A single turn carries every row of the set below to another of its rows. Some are shown first; where does it send the rows asked next?
Vifus: [ 33  -8  23  16  -6 -22 -15 -19  11  -9 -30  -7  30  -9  16  19   9  16
  18 -34  -1 -13]
gik: [  5   3  16 -10  -2 -24 -19  -9 -16 -23 -16  12 -12 -36  -4  -9 -26  15
 -10  28 -12 -14]
Gef: [-10   3   4  -9 -14  31 -40  14 -18 -22  -6   1  -6   0   8  -6  12  -3
   4  -2  19   2]
suti: [ 11 -12 -12 -10 -37   7 -33  21  11 -11   4  21  -6   8 -15 -11  20  -4
   0  -1   1   6]
ton: [ -7 -14 -24  -3 -25 -31 -15 -10  16 -15 -24  10 -30  -5   2   2   9  16
  -4  11 -15  43]
muzib: [  6  -1 -15   1 -10 -19  13  -5  20  -2   6 -19  -4 -37  27  -5  11  11
 -27 -44 -11  13]
depoz: [ 11  33 -20  21 -27  -5 -28   0  24 -27  14   8  25 -47  -9  13  10   8
 -16 -32   1  -1]
lun: [ 22  30 -13 -17 -25 -27   9   2  37  -6 -25   8  24 -29  11  14  -5  -6
 -27  -7   9  20]
Vaput: [  4  17  19  15 -42 -34 -13  19  11  15 -12 -12   9  -3 -12  -2 -27  21
  11   9 -11   1]
duf: [-36   5   3 -19   0 -14   4   1 -13 -43 -16  19   9  11   0  18   0  -5
   9 -41  -7  22]
tudu: [-25  30  -6  13 -36  12 -21  -5  -9 -20 -25  21  13  17 -14   5  18 -12
  -9 -13 -15 -29]
vopom: [-26  22  -8   0  -6 -37 -24  -3 -12   0 -58  15 -12  -8   4  14  -4  40
 -11 -13   3  10]
Zim: [  2  -5 -25 -19   0 -24 -51  -1 -11  -5 -13   6 -14 -10  14   4  20  25
  -2  12   7  26]
Vige: [ -1  31  18  26 -11 -45   4   5  20  -9 -16  17 -20  -4   4  10 -36   5
  -4   0 -26   7]
Zenu: [ 10   7 -17  -3 -24 -36 -11 -10  -9  -8 -10  12  62  -8   0   6  25  14
   4  10   7 -17]
Nup: [-26  26  -1   4 -35 -20 -12   6 -15  26   2  19 -15  15  -9  -4   7  31
   1   4 -10   5]
golaz: [ 24  16  13 -39  -9 -13   7  -2 -19 -14 -32  30   8  -1  16  -8   3  14
  11   6  -1  -1]
Zasep: [-14   6 -34   2 -16 -29 -26  -7 -16  21 -18  20  14   3  -2  11  11 -15
   2   2  26 -13]
nili: [ -4  33   0  21   8 -10  13   9   8 -33   6  24 -18 -30  10  15  15 -22
 -14 -27 -23 -13]
goder: [ 26  15  34  -7  -3 -28 -14  -7   8   7 -16 -15  20  -1  13  15   9   6
 -10  -9 -48  -7]
lomez: [-18  13  -7  12 -14 -16   4 -36   7 -32 -11 -13  44 -19  21   3  20  31
  -3 -29 -21   5]
kat: [-17  10 -18   7 -14  -8  15 -21 -28 -35 -10  -8  20 -23  18  10  26  -8
  11 -35  -3  19]
Nen: [-33  37  12  -4  -5  11 -18  17 -10  -9 -40  15  -2 -11   0  10  22  10
 -25  -2  -2 -28]
Lodip: [-16 -12 -12   3   6 -25 -15   7  -4 -16  -6  34  40  -1   9  10  16  -8
 -29  27  -3  -6]
peli: [ -9   3   1  43 -23 -17 -23   2   7   4  -4  11 -11  16  19  10 -26  17
   8   6  12  -2]
tapum: [ -3  17  -5  38   7 -10 -41   4 -19 -16 -22  11 -21 -46   5   9  -3   5
  13 -10 -24  -9]
Vaval: [ 19  -7  18  26   4  -8  -8 -23  -5 -17  -5  -7  21 -28  27  10  35  17
 -12 -14 -38   3]
fodi: [ -5  46   0  13 -36  -7   0 -28   7 -25   1  -7  16 -25  10   7 -22   4
 -34  -4 -15  13]
zisi: [ -9  21  -1   6  -9 -20  10  24  12   0   1 -20 -30 -45   1  12  17  -8
 -11 -16 -26   5]
Mim: [ 23 -14  32  10  -2 -14   0  -3  -6  -6 -12  -9   2 -26   8   4 -11   1
 -24 -45 -17  -2]
fidug: [  8  11  -5  15  -6  -6  -4 -13 -13 -51  11  32  29   5  18   4  13 -11
  21 -19  -5  14]
kefe: [-31  17 -27  13 -16 -35  -3 -24   9 -21 -54  17 -16 -15  -5  22  15   5
 -21 -12  -7 -12]
Duz: [-38   1   3 -11 -10 -10   5  18  12  -9  -7  16 -26 -30 -23   5  24  16
   5 -12  10   2]
kebu: [  3   8   3   6 -17 -23 -22   3  33  -5 -20  -9  62 -15  -1   4   4   5
   1 -18  -5 -25]
Kadop: [  7  14  10   7 -26 -11 -16  14  24  18  -1 -29  18  -1  19  -8 -14  -6
 -10 -11 -35  13]
Gab: [ 29   6  -8   3  -5 -54 -17   2  20 -16  -2  38  27   1   5   6  -3  11
   8  18  -4   3]
pif: [-51   4 -13   0  -5  -6 -12 -16 -12 -21 -21   0   7 -11   1  15  24 -18
  18  14  -2  21]
famir: [-14  28 -11  -3   3 -27 -11  15  24  -5  12  11 -34  -3  10  30  29  18
   2 -15 -20 -11]
boti: [ 18  31 -12   5   3   0 -17  13 -21  -5 -37  29   1 -14  23  11  32   3
  30 -27 -16   3]
lir: [ 11  39  -8  10 -34  -5 -19   5  26 -19 -12   5  37 -12   8  13   8  10
  13 -16 -21  49]

Lodip turns into duf
goder turns into Vifus
lun turns into lir
Now find these:
Kadop turns into kebu
Gab turns into fidug
Gef turns into Nen
ton turns into suti
Zenu turns into kat
Duz turns into Nup
boti turns into tapum

